Some points, each followed by its number:
[-0.1  1.  -1.4 -0.7  3.  -1.2 -1.2  0.4 -2.1  0.6 -0.9  1.7  0.2  0.   0.1 -2.2 -2.3  1.3 -1.5  0.5 -1.   0.   0.9  0.5] 0
[-0.2  0.3  1.7 -0.3 -1.8 -0.3 -0.8 -2.2  1.2 -0.9 -0.1  0.2 -0.8  1.8 -0.2  0.6  0.1 -0.8 -0.1 -0.7  0.3  0.6  0.1  1. ] 1
[-0.7  1.2  0.1  0.9  0.3 -2.3  0.1 -0.3  1.5 -0.5 -0.7  0.9 -0.8 -0.7  0.5 -1.7 -0.6 -0.7 -2.2  2.4 -1.2 -2.1 -0.4 -0.5] 2
[-0.7  0.8 -0.1  0.4 -2.   0.9 -0.2  2.4  1.6 -1.4 -0.3 -1.2 -0.8 -1.9  2.2  1.2  1.5 -1.4 -1.7  0.8  0.2 -1.   0.5 -0.7] 3
[ 0.  -0.5  0.9  1.8 -2.4 -2.5  0.1  0.5 -1.1  0.4  1.1 -0.6 -1.6  0.7  1.3  0.2  1.4  0.5 -2.8  1.  -0.1  0.6 -0.1 -0.2] 4
[ 0.4  2.5 -1.4 -1.1 -0.5  0.9  1.6  0.  -0.6  1.4 -1.9 -0.3 -0.3 -0.2 -0.3 -1.5 -0.7 -0.9 -1.3 -0.9  0.   0.7  0.9  0.1] 5
[ 0.6 -1.   0.4  0.5  0.  -1.8 -0.9 -0.6 -0.5 -1.7  0.3 -0.1  0.1 -0.4  0.6  0.4  1.3  0.5 -1.3  0.9 -0.2  0.9 -0.2  0.1] 6
[-0.1 -0.3 -1.1 -0.1  0.7  0.7  0.3 -0.5 -0.3 -1.1 -0.9 -0.6  0.8 -1.2 -0.8  0.2 -0.7 -0.4  1.4 -0.7  0.4  0.1  1.5  0.5] 7
[-0.1 -0.7  1.4 -0.2  0.4  0.  -0.8 -1.3  1.3 -0.7  0.8 -0.1 -0.3  0.9 -0.6 -0.4  0.  -0.8 -0.3  0.4 -0.2 -0.7 -1.  -0.1] 8
[-0.6  0.1  0.4 -0.5  1.3  0.5 -0.8 -1.7  1.7 -1.3 -0.9  0.9  0.8 -0.2  0.4 -0.5 -1.3  0.1  0.9 -0.3 -0.2  0.3  0.1  0.6] 9
[ 0.7 -0.5  0.1 -0.2  0.3 -0.2 -1.2 -0.2 -0.3 -0.3  0.3  0.3  0.2  0.1 -1.   0.1 -0.4 -0.2  0.  -0.4  0.1  1.6 -0.1  0.2] 10
[-0.2 -0.1  1.5  0.  -2.1 -0.2 -0.4 -2.1  1.  -1.   0.  -0.1 -0.9  1.6 -0.6  0.9  0.2 -0.8 -0.4 -0.5  0.6  0.7  0.2  0.6] 11
[-0.4  1.8  0.3 -0.3 -0.9 -0.3  0.7  0.2  1.  -0.4 -1.8  0.  -0.3 -0.5  0.4 -0.7 -1.7 -1.7  0.1  0.8  1.2 -0.9  0.8  0.3] 12
[-0.1 -1.3 -0.2  0.5 -0.2 -0.1  0.7  1.1  0.1  0.4  0.6 -0.8  0.9 -0.9 -0.6  0.3 -1.   0.   2.1  0.8  0.9 -0.2 -0.3 -1. ] 13
[-0.7 -0.1 -0.8 -0.1  0.5  0.  -1.4  2.9  0.5 -1.4  0.8 -0.3 -0.6 -1.6  0.7  0.3 -0.3 -1.2 -1.5  1.5 -0.8 -2.5  0.5 -0.4] 14
[ 0.2 -0.2  0.6  0.  -0.3 -0.5  0.1  2.   1.2  0.3  0.  -0.6 -0.1 -1.   0.4  0.  -0.2 -0.8 -0.7  2.1  0.9 -0.8 -1.4 -1.5] 15
[-0.3  0.3  1.   0.5 -0.5  1.3  0.1 -2.2  1.4  0.5 -0.1 -0.3 -0.8  1.  -0.1  1.4  0.6 -0.5 -0.8 -1.3 -0.2  0.7  0.3 -0.1] 16
[ 1.  -1.   0.1  1.2 -0.5 -1.4 -0.5  1.4 -0.6 -0.1 -0.5 -0.9  0.  -1.2 -1.3 -0.5 -1.  -0.9 -0.4  1.3  1.3  1.8  0.5 -0.8] 17
[ 0.3  0.9  0.5  0.4 -1.1 -0.8  0.1 -0.3  0.7 -1.7 -1.4 -0.1 -0.2 -1.3  0.8 -0.4  0.9 -1.2 -0.5  0.8  0.5 -0.7  0.1  0.6] 18
[-0.3  0.1 -1.   0.1  1.5  0.9  0.8 -0.5 -0.5  0.8  1.   0.6  0.6 -0.1  1.  -0.2  0.9  1.1  0.3 -1.1 -1.8 -0.7 -0.8  0.3] 19
[-0.1 -0.4  0.6 -0.7 -0.1  0.3 -0.1 -0.5 -1.1  0.6  1.1  1.1 -0.6  1.9  0.5  0.2  1.   2.  -1.  -1.5 -0.9  0.1 -0.7  0.6] 20
[ 0.2  0.2  0.1 -0.8  0.9 -1.   0.   2.  -0.9  0.8  0.3  0.1  0.2  0.1  1.1 -1.  -0.4  0.3 -1.1  2.1  0.  -1.1 -1.3 -0.4] 21
[-0.1 -0.6 -1.   0.9  0.5 -0.5  0.3 -0.5 -1.3  0.5  0.5  0.  -0.1  0.1 -1.7  0.2 -0.1  0.   0.7 -1.1 -0.5  0.1  0.9  0.4] 22
[-0.3  0.3  0.2 -1.   0.4  0.1 -0.1  0.3  0.2  0.4  0.6  0.6  0.3  0.6  0.9 -0.3 -0.5  0.7 -0.2  0.4 -0.6 -0.6 -1.2  0. ] 23
[-0.6 -0.5 -1.2  1.2  0.4  0.5  0.6  0.2 -0.8  1.1 -0.2 -1.1  0.1 -0.6  0.3  1.  -1.2  0.7 -0.3 -0.6  0.3  1.5  1.9 -0.9] 24
[-0.3  0.4  0.2 -1.   0.7  0.   0.4 -0.3  0.7  0.3  0.9  0.6 -0.2  1.2 -1.1 -2.3  0.  -0.8 -0.1  0.7 -1.3 -2.  -1.6  0. ] 25
[-1.2 -0.4 -0.6  0.8  0.8 -1.4  0.5  0.7 -0.3  0.7  0.1  0.1  0.5 -0.2 -0.9 -0.9 -4.5 -0.2  1.5  1.   0.5 -0.1  1.2 -0.3] 26
[-0.2 -0.4 -0.1  1.5 -2.9 -0.3  0.9  0.1  0.6  0.9 -1.  -1.1  0.1 -0.2  1.5  2.7  0.7  1.9 -0.7 -0.3  1.1  3.1  0.5 -1.4] 27
[ 1.2  0.5 -0.2 -0.1  0.1 -0.2  0.3  1.6 -1.4  0.8 -0.6  0.1 -0.4 -1.1 -0.2 -0.8  2.2  0.  -2.6 -0.1  0.2  0.3 -1.1 -0.4] 28
[-0.3  0.6  0.7 -0.9 -0.1 -0.4  0.   0.5  0.  -0.7 -0.7  0.2 -0.3 -0.2 -0.3 -1.2 -1.2 -1.2  0.4  0.8  1.3 -1.4  0.6  0.7] 29
[ 0.3 -0.3 -1.3 -0.2  1.3  1.2  0.1  0.1 -0.4 -0.8 -0.6 -0.2  1.  -1.1 -1.6 -0.4 -0.4 -0.9  1.7 -0.8  0.3 -0.2  1.   0.4] 30
[-0.5  0.6  1.2 -0.5  0.  -0.9  0.4 -0.9  0.1  0.4  1.2  1.4 -1.1  1.5  1.7 -1.2  2.1  0.8 -1.4  0.6 -1.4 -2.6 -2.   0.6] 31
[ 0.7 -0.5  0.8 -0.3  0.5 -0.5 -1.3 -0.5  0.  -0.5  0.1  0.4 -0.1  0.4 -1.  -0.1  0.   0.  -0.2 -0.6  0.1  1.4 -0.2  0.4] 32
[-0.3 -2.1  0.4  0.9  1.2 -1.5 -0.6 -1.1 -0.4  0.6  1.6  0.7  0.3  0.7 -0.5  1.4 -0.5  1.9  0.5 -0.1 -0.7  0.2 -0.5 -0.2] 33
[ 0.7  0.1 -0.1 -1.5  0.3  2.8  0.3 -0.6 -0.2  0.5  0.8  0.1  0.7  1.2  0.4  0.6  2.6  0.6  1.9 -2.  -0.5 -0.3 -1.4  0.9] 34
[-0.1  0.8  1.  -0.6  0.  -0.4  0.   0.6  0.2 -0.6 -0.7  0.1 -0.2  0.1 -0.4 -1.1 -0.8 -1.4  0.4  1.1  1.2 -1.9  0.3  0.3] 35
[-0.9  2.2 -1.9 -0.9  0.8  1.8  2.2  0.  -1.2  2.3 -0.8  0.  -0.4  0.9  0.  -1.2 -1.4  0.4 -0.5 -1.6 -0.4 -1.3  1.6  0.4] 36
[ 0.  -2.8  1.   1.1 -0.8 -0.8 -1.   0.2 -0.3 -0.2  2.  -0.6  0.2  0.8 -0.4  1.8  0.8  1.6  0.6  0.2  0.6  1.3 -0.6 -0.7] 37
[ 0.8 -1.5  0.9  1.2 -0.4 -1.7 -0.1  1.3 -0.3 -0.9  1.3 -0.4 -0.1 -1.3  0.7 -0.2  2.6  0.1 -0.7  1.6 -0.1 -1.3 -1.9 -0.5] 38
[-0.1  1.4 -0.2  0.  -0.1 -0.7  0.3  0.6  0.3 -1.3 -1.5  0.6 -0.1 -1.6  0.8 -1.6  0.  -1.  -1.4  0.9  0.  -1.3 -0.1  0.5] 39
[-0.2 -1.2 -0.8  1.4 -0.1  1.  -0.1 -1.9  0.1  0.4  0.3 -0.7  0.   0.5 -2.2  2.  -0.1  0.   1.8 -2.1 -0.5  1.5  1.6  0. ] 40
[-0.3 -1.1  0.5  0.4 -1.2 -1.   0.4  1.  -0.1  0.2  0.7 -0.4 -0.1  0.4  0.4  0.1  0.4  0.9 -0.6  1.1  0.3 -0.2 -1.  -0.8] 41
[ 0.2 -0.4 -0.5  0.5  1.1 -0.4 -1.1  0.  -0.8 -0.2 -0.4  0.2  0.1 -0.8 -0.6  0.  -2.  -0.3  0.3 -0.3  0.4  1.3  1.5  0.5] 42
[ 0.8 -1.4  0.1  1.3  0.  -1.  -0.9  1.  -0.8 -0.1 -0.1 -0.3  0.3 -0.9 -1.4 -0.2 -0.5  0.   0.4  0.5  0.9  1.7  0.5 -0.5] 43
[ 0.2  0.4 -1.5 -1.1 -0.7  1.3  1.7  2.  -1.7  1.2 -1.1 -1.   0.8 -0.6 -0.9  0.1 -0.9 -0.1 -0.5 -1.1  1.4  0.9  0.7 -0.3] 44
[-0.3  1.6 -0.7 -0.7  0.3  2.   0.8  0.3  1.1  0.9 -0.8 -0.3 -0.4  0.   0.2 -0.1  0.9 -0.7 -0.8 -0.3 -0.5 -1.4  0.  -0.5] 45
[-0.6  0.2  0.1  0.7  0.3 -2.4 -1.  -0.2  0.5 -1.5 -1.4  1.1  0.1 -1.3  0.8 -0.1 -3.   0.1 -0.8  1.2  0.1  0.7  1.3  0.4] 46
[-0.2  0.8  1.  -0.9 -0.2 -0.4  0.2  0.7  0.4 -0.6 -0.5  0.  -0.3  0.1 -0.5 -1.6 -0.9 -1.5  0.8  1.1  1.2 -1.9  0.1  0.3] 47
[ 0.6  2.6 -1.3 -1.8 -1.3  1.4  2.   1.4 -0.2  1.1 -2.3 -1.   1.  -0.9  2.  -0.9  0.1 -0.2  1.1  0.1  1.3  0.9 -0.1  0.2] 48
[ 0.1 -0.1  0.4  0.1 -0.7 -0.7 -0.1  1.5  1.2  0.2 -0.2 -0.9 -0.1 -0.8  0.7  0.3 -1.1 -0.5 -0.7  2.2  1.   0.  -0.5 -1.4] 49
[ 0.3 -1.9 -0.1  0.9  0.4  1.  -0.5  0.   1.7 -0.3  0.5 -0.7  0.5 -0.9 -1.2  1.9  1.   0.2  0.9 -0.1  0.   0.5 -0.6 -1.3] 50
[ 0.2  0.8 -1.2 -0.3  3.2 -1.6 -1.3  0.7 -2.1  0.3 -0.9  1.5  0.5 -0.2 -0.2 -2.1 -2.5  1.2 -1.4  1.  -0.7  0.4  0.9  0.3] 51
[ 0.6 -0.6  0.9  1.1 -1.3 -0.9  0.8  0.   0.5 -0.8  0.7 -0.3  0.3 -0.4 -1.5 -0.9  1.  -1.2  2.7  0.2  0.6 -0.6 -1.1  0.6] 52
[-0.2  1.7 -0.9 -0.5  0.   1.2  2.  -0.7 -1.4  1.1 -0.2  0.   0.   0.3  2.2 -0.3  1.8  0.9 -0.1 -1.5 -0.7 -0.6  0.1  0.9] 53
[-1.2  2.6 -2.  -1.1  0.8  3.3  0.8  0.6  0.3  0.1 -0.4  0.5 -0.6 -0.8  1.6  0.7  1.6 -0.8 -0.9 -2.3 -2.2 -3.3  1.   1.1] 54
[-0.2 -2.1  0.7  0.9  1.4 -2.1 -1.2 -1.2 -0.6  0.2  2.1  1.   0.1  1.1 -0.4  1.3 -1.   1.9  0.2  0.4 -1.1 -0.1 -0.5  0. ] 55
[-0.1  0.1 -0.3 -0.6  0.8  1.6  1.3  0.5 -1.4  1.8  0.9 -0.3 -0.3  1.  -1.3 -0.4  0.1 -0.3  1.  -1.3  0.3 -1.6  0.1  0.2] 56
[ 0.   0.9 -1.2 -0.5  3.5 -1.6 -1.3  0.8 -2.1  0.5 -0.9  1.8  0.2 -0.3  0.  -2.2 -2.6  1.  -1.5  0.7 -1.1  0.2  0.8  0.5] 57
[ 0.  -0.3  1.   1.8 -2.7 -2.6  0.2  0.3 -1.   0.2  0.8 -0.6 -1.5  0.4  1.5  0.1  1.4  0.4 -2.5  1.1  0.1  0.8  0.  -0.2] 58
[ 0.5 -0.5 -1.4 -0.5  1.6  1.9  0.2  0.3 -0.5 -0.2 -0.7 -0.5  1.2 -1.3 -1.6 -0.2  0.1 -0.8  2.2 -1.1  0.3 -0.1  0.8  0.3] 59
[-0.2 -2.2  0.6  0.9  1.3 -1.7 -1.  -1.2 -0.3  0.1  2.   0.6  0.2  0.9 -0.4  1.4 -0.6  1.7  0.4  0.2 -1.1  0.1 -0.5 -0.2] 60
New points follow, each followed by the number of its nearest point above.
[ 0.1 -0.5 -0.2  0.6  0.8 -0.2 -0.8  0.2 -0.5 -0.5 -0.7  0.2  0.3 -0.8 -0.6  0.  -1.8 -0.4  0.9  0.   0.6  1.1  1.3  0.4] ~ 42
[-0.7  0.5 -0.7 -0.2  0.3  0.1 -0.8  1.3 -0.1 -0.8  0.7 -0.1 -0.7 -1.1  1.2  2.  -0.4 -0.6 -0.7 -0.1 -1.2 -1.7  1.   0.4] ~ 14
[ 0.1 -0.5 -1.   0.5  0.2  0.1  0.5 -0.7 -1.2  0.3  0.2  0.1 -0.4  0.1 -1.9 -0.1  0.3 -0.3  0.8 -1.2 -0.6 -0.1  0.7  0.5] ~ 22
[-0.1 -0.2  1.1  0.6 -0.5  1.6  0.  -2.2  1.4  0.5  0.2 -0.6 -0.6  1.  -0.3  1.5  0.7 -0.4 -0.5 -1.4  0.   0.8  0.1 -0.2] ~ 16
[-0.5  0.6  0.5 -0.9  0.1 -0.4  0.4 -0.8  0.9  0.2  1.   0.5 -0.6  1.3 -0.9 -2.   0.8 -0.4 -1.   0.6 -1.  -2.4 -1.6 -0.2] ~ 25
[ 0.  -0.6 -0.7  1.  -0.1 -0.3  0.3 -0.8 -0.9  0.2  0.4  0.1  0.   0.1 -1.7  0.4  0.2 -0.1  1.1 -0.8 -0.3 -0.1  0.7  0.4] ~ 22
[ 0.  -0.5 -0.3  0.2 -1.2  2.1  0.7  2.3  1.4 -1.3  0.8 -1.5  0.1 -2.4  0.1  1.9  2.7 -2.1  1.1 -0.6 -0.1 -2.2 -0.7 -0.2] ~ 3
[ 0.4 -1.5  0.3 -0.4  0.2  2.  -1.   0.2  2.  -0.9  0.5 -0.1  0.9 -0.6 -1.   1.3  1.5  0.   2.3 -0.6  0.3  0.1 -1.4 -0.5] ~ 50
[-0.5  0.1  0.4 -0.3  1.2  0.4 -0.8 -1.6  1.7 -1.4 -1.1  0.9  0.7 -0.3  0.4 -0.4 -1.3  0.   0.6  0.1 -0.1  0.1  0.   0.4] ~ 9
[ 0.5 -0.9  0.7  0.9 -1.2 -0.7  0.5 -0.2  0.2 -0.5  0.6 -0.2  0.2 -0.2 -1.5 -0.4  0.8 -0.9  2.6  0.   0.4 -0.2 -0.7  0.3] ~ 52
[ 0.3 -1.3  2.1 -0.1 -0.5 -0.4 -1.7 -1.3  1.2 -2.1  0.9  0.  -0.1  0.4 -0.4  0.6  0.9 -1.1  0.8  0.4  0.6 -0.5 -0.5  0.6] ~ 8
[ 0.4 -0.4 -1.2  1.1  0.4 -0.2  0.4 -0.3 -1.2  0.6  0.5 -0.2  0.  -0.1 -2.1 -0.2  0.2  0.   1.  -0.8 -0.5  0.1  0.8  0.1] ~ 22
[-0.4  0.5  0.6 -0.4  0.8  0.5 -0.8 -1.4  1.9 -1.3 -1.   0.7  0.7 -0.3  0.7 -0.4 -1.1  0.1  0.2  0.2  0.  -0.1 -0.1  0.4] ~ 9
[-0.6 -0.8 -0.9  0.6  0.7  0.9  0.8  0.1  0.4  0.7  0.8 -0.2  1.1 -0.6  0.1  0.6 -1.5  0.3  2.3 -0.6 -0.3  0.5  0.  -0.4] ~ 13
[ 0.1 -0.5 -0.3  0.6  1.1 -0.3 -0.9  0.1 -0.4 -0.6 -0.4  0.2  0.4 -0.6 -0.8 -0.1 -1.9 -0.3  0.6  0.   0.4  1.3  1.2  0.3] ~ 42
[ 0.8 -0.9  0.6  0.4  0.  -1.4 -1.1 -0.7 -0.4 -2.   0.4 -0.1  0.1 -0.4  0.5  0.3  1.5  0.4 -0.9  0.7 -0.3  0.5 -0.5  0.3] ~ 6
[ 0.  -1.3 -0.2  0.6  0.3 -0.3  0.6  0.  -0.2  0.9  0.8 -0.5  0.6  0.3 -0.8  0.7 -0.3  0.6  1.7  0.4  0.  -0.1 -0.4 -0.6] ~ 13
[ 0.2 -0.6 -0.5  0.5  0.9 -0.3 -0.8  0.7 -0.8 -0.1 -0.6 -0.4  0.3 -1.  -0.9 -0.1 -1.6 -0.3  0.5 -0.1  0.8  1.4  1.5 -0.1] ~ 42
[ 1.2  0.7 -0.7 -0.3  0.   0.8  1.5  1.2 -0.5 -0.8 -0.9 -1.   0.3 -1.8 -0.8 -1.9  3.3 -0.9 -0.7  0.   0.4 -1.4 -0.9 -0.1] ~ 28
[ 0.4  0.5 -0.2  0.1 -1.5 -1.   1.   1.3 -1.4  1.4  0.5 -0.5 -0.9  0.6 -0.7 -1.1  0.5 -0.6 -0.8  0.6  0.1  0.1 -0.2 -0.5] ~ 41
[ 0.3  0.4  0.1 -1.1  0.6 -0.7  0.1  2.  -0.4  0.7  0.2  0.2  0.2  0.   1.1 -0.8 -0.5  0.3 -0.7  1.8  0.  -0.9 -1.3 -0.4] ~ 21
[ 0.2  1.7 -3.3 -2.7  2.8  3.1  0.1  2.  -2.2  2.8 -0.7 -0.7  0.6  0.7  0.9 -0.2 -1.4  0.9 -0.5 -0.9 -0.8  0.2  1.7 -0.4] ~ 36
[-0.1  0.4 -0.3 -0.6 -0.4  1.9 -0.9  2.   0.9 -0.4  0.2 -1.3 -0.1 -0.5  1.7  1.1  1.  -0.6 -0.6  0.6  0.1  0.2  0.1 -0.9] ~ 3
[ 0.7 -1.6  0.6 -0.5  0.2  2.1 -1.   0.2  1.9 -0.8  0.6 -0.1  0.8 -0.4 -1.1  1.7  2.  -0.1  1.9 -0.7  0.4  0.1 -1.6 -0.6] ~ 50
[-0.2 -0.2  0.3 -0.7 -0.4  0.4  0.1 -0.3 -0.8  0.6  0.8  0.7 -0.3  1.5  0.5  0.2  1.   1.6 -0.8 -1.3 -0.5  0.3 -0.4  0.4] ~ 20
[-0.3  0.6  0.3 -0.8  0.2 -0.6  0.4 -0.3  0.6  0.2  0.9  0.3 -0.4  1.4 -0.9 -2.1  0.3 -0.4 -0.7  1.1 -1.2 -2.1 -1.7 -0.5] ~ 25
[ 0.7 -1.6  0.2 -0.2  0.   2.1 -0.9  0.3  1.7 -0.8  0.3 -0.3  0.9 -0.4 -1.2  1.8  2.   0.2  1.8 -0.8  0.4  0.2 -1.3 -0.7] ~ 50
[-0.1  0.6  0.5  0.7  0.  -0.3  0.7 -0.9  0.  -0.1 -0.3  0.9 -0.5 -0.6  1.3 -0.1  3.1  0.9 -2.  -0.5 -0.9 -1.6 -1.4  0.4] ~ 31
[-0.3  1.1 -0.1  0.7 -0.8  0.5  0.7 -0.2  0.5 -0.3 -1.3  0.4  0.3 -0.8  1.  -0.4  0.9  0.5  0.4 -0.7  0.6  0.3  0.5  0.5] ~ 18
[ 0.  -0.4 -0.4  0.5  1.1 -0.2 -0.9  0.2 -0.4 -0.4 -0.5  0.1  0.7 -0.7 -0.8 -0.3 -1.8 -0.3  1.   0.2  0.5  1.   1.1  0.4] ~ 42
[ 0.3 -0.8 -1.2  0.9  0.5  0.2  0.6 -0.3 -1.5  0.9  0.7 -0.5  0.  -0.1 -2.3  0.2  0.2 -0.5  1.2 -1.3 -0.4  0.1  1.   0.3] ~ 22
[ 0.   0.8  0.4 -0.8 -1.5  0.9  1.3 -0.2  1.1 -1.  -1.4 -0.8  0.7 -0.8  1.5  0.1  0.4 -0.5 -0.2  0.1  1.2  0.6 -0.6  0. ] ~ 18
[ 0.6 -0.7  0.5  0.3  0.1 -1.2 -1.2 -0.9 -0.3 -1.7  0.1  0.1  0.1 -0.3  0.6 -0.1  1.2  0.3 -0.7  0.6 -0.4  0.4 -0.3  0.5] ~ 6
[ 0.4  0.   2.2 -0.2 -0.3 -1.3 -1.3 -0.5  1.  -1.4  1.1  0.5 -0.9  0.6  0.  -1.3  0.9 -1.5 -0.6  1.6 -0.5 -1.5 -1.6  0.6] ~ 8
[ 0.1  0.6 -0.5 -0.7 -0.6  2.  -0.7  1.9  0.7 -0.1  0.1 -1.3 -0.5 -0.4  2.   1.4  1.2 -0.6 -1.1  0.3 -0.1  0.2  0.3 -0.8] ~ 3
[ 1.1  0.4 -0.8 -0.3 -0.5  0.6  1.5  1.3 -0.6 -0.9 -1.1 -1.1  0.2 -1.9 -0.6 -1.6  3.6 -1.2 -0.8  0.3  0.6 -1.4 -0.9 -0.2] ~ 28
[-1.3  2.2  0.9 -0.4 -0.3 -2.  -2.   0.7  1.3 -1.6  0.   1.3 -1.3 -0.1  4.  -1.  -1.  -0.6 -3.6  3.  -1.4 -1.2  0.2  0.1] ~ 2
[-0.2  0.2  0.1 -0.6 -0.6  0.2  0.4 -0.1 -1.4  0.8  0.8  1.  -0.4  1.3  0.7 -0.2  1.3  1.6 -1.4 -1.4 -0.6  0.  -0.5  0.7] ~ 20
[ 0.1  0.4 -1.2 -1.4 -0.2  1.1  1.7  1.6 -1.5  1.  -1.2 -0.9  0.6 -0.7 -0.6 -0.2 -1.1 -0.1 -0.5 -0.9  1.2  0.7  0.4 -0.3] ~ 44
[-0.6  0.1  0.4 -0.2  1.2  0.5 -1.1 -1.6  1.9 -1.5 -0.9  1.   0.8 -0.3  0.3 -0.3 -1.6  0.   0.8  0.   0.1 -0.1  0.1  0.6] ~ 9
[ 0.4  0.8 -0.1  0.2 -1.8 -1.3  1.   1.2 -1.3  1.   0.3 -0.5 -0.7  0.4 -0.3 -1.3  0.3 -0.6 -0.8  0.6  0.2  0.1 -0.1 -0.3] ~ 41
[-0.3  0.   1.2  0.7 -0.2  1.3  0.  -2.1  1.5  0.4  0.  -0.4 -0.7  1.2 -0.1  1.4  0.4 -0.7 -0.7 -1.1 -0.1  0.8 -0.2 -0.2] ~ 16
[-0.8  0.2  0.  -0.7 -0.8  1.2  0.9 -1.1  1.9 -0.5 -0.5 -0.4  0.6  0.3 -0.2 -0.1 -1.  -0.4  1.3 -0.2  0.6  0.  -0.2 -0.2] ~ 9
[-0.6  1.2  0.2 -0.1 -1.7  1.6 -0.5  1.5  1.7 -1.  -1.  -1.2 -0.4 -0.9  2.5  1.3  0.  -1.1 -0.8  0.6  0.8  0.5  1.1 -0.6] ~ 3
[ 0.4  2.7 -1.4 -1.7 -1.6  1.4  2.6  1.5 -0.1  1.1 -2.5 -1.2  0.9 -1.   1.9 -0.7  0.4 -0.3  1.   0.   1.5  0.7  0.3  0.2] ~ 48
[-0.7 -0.2  0.7  0.6  0.9 -1.2 -0.4  0.2  0.   1.1  1.6  0.7 -0.5  0.9  0.7  0.3 -2.   0.2 -0.1  0.8 -0.8 -0.7 -0.5  0.1] ~ 23
[-0.3  0.   0.1 -0.7 -0.5  0.5  0.  -0.4 -0.9  0.7  0.8  0.9 -0.4  1.5  0.4  0.1  1.   1.6 -0.8 -1.7 -0.7  0.1 -0.4  0.6] ~ 20
[ 0.   0.4  0.3  1.  -0.3 -0.6  0.7  0.3 -1.1  0.3  0.  -0.1 -0.8 -0.3  0.2 -1.8  2.3 -0.3 -1.5  0.3 -0.2 -1.2 -0.3  0. ] ~ 28
[ 0.2 -0.7 -0.9  0.6  0.6  0.   0.4 -0.6 -1.   0.3  0.6 -0.1 -0.1  0.3 -2.   0.   0.3 -0.1  1.2 -1.2 -0.5  0.1  0.6  0.2] ~ 22
[-0.2  1.4 -0.7 -0.5  0.6 -1.5 -0.7  1.2  0.4 -0.7 -2.4  1.2  0.3 -1.2  1.  -0.5 -2.5  0.4 -1.3  1.9  0.1  0.3  0.5 -0.4] ~ 46
[-0.2 -2.9  1.   0.8 -0.7 -0.5 -0.9  0.  -0.4 -0.5  1.9 -0.4  0.3  0.9 -0.4  1.5  0.9  1.3  0.8 -0.1  0.8  0.9 -0.5 -0.6] ~ 37
[ 0.5  2.3 -1.3 -1.6 -1.3  1.4  2.1  1.4 -0.2  0.8 -2.3 -1.   0.8 -0.7  2.1 -0.5  0.2 -0.2  1.   0.1  1.2  0.8  0.2  0.1] ~ 48
[-0.1  0.2 -0.1 -0.5  0.6  1.4  1.3  0.5 -1.2  1.5  0.9 -0.3 -0.3  0.9 -1.3 -0.5 -0.5 -0.4  1.4 -1.1  0.2 -1.5  0.5  0.4] ~ 56
[ 0.2 -0.6 -0.9  0.7  0.4 -0.2  0.4 -0.3 -1.3  0.6  0.7 -0.2 -0.3  0.3 -2.1 -0.3  0.6 -0.3  0.7 -1.1 -0.6 -0.1  0.6  0.1] ~ 22
[-0.2  0.2  1.1  0.5 -0.6  1.2  0.  -2.3  1.3  0.5  0.  -0.4 -1.1  0.8  0.2  1.6  0.8 -0.5 -1.  -1.4  0.   0.9  0.2  0. ] ~ 16
[ 0.4  0.6 -1.6 -1.3 -0.5  1.3  1.8  1.8 -1.5  1.  -1.4 -1.1  0.7 -0.7 -1.   0.1 -1.1  0.  -0.1 -1.2  1.3  0.9  0.9 -0.3] ~ 44
[ 0.2 -0.4 -0.1  0.6 -0.5  0.   0.  -1.3  0.8 -1.2 -0.3  0.   0.7 -1.   1.9  1.2  1.2  1.2  0.6 -0.5 -0.7  1.6 -0.3  0.4] ~ 6
[ 0.7  1.1  0.8  0.  -1.5 -1.1  0.4 -0.6  0.2 -0.1 -0.7 -0.4 -0.9  0.4  0.4 -0.6  0.2 -0.9 -2.2  0.7  0.1  0.9 -0.3  0.1] ~ 18
[-0.2  0.1  0.6 -0.8  0.3  1.2 -0.1 -0.8  1.9 -1.5 -0.9  0.2  1.1 -0.5  0.1 -0.4 -0.3 -0.6  1.1 -0.3  0.5 -0.1 -0.8  0.3] ~ 9
[ 0.6  0.3  0.7 -0.5 -1.  -1.1 -0.6  0.1 -1.4  0.9  1.1  0.5 -1.2  1.8 -0.1  0.   0.8  0.3 -1.  -0.3 -0.4  0.6 -0.3  0.6] ~ 20
[ 0.   3.1  0.4 -0.3 -2.1 -0.5  2.2 -1.3  0.   0.1 -2.2  1.1 -0.2  0.2  3.1 -0.7  1.3  0.2 -0.2 -0.6  0.   0.1 -0.2  1.4] ~ 53
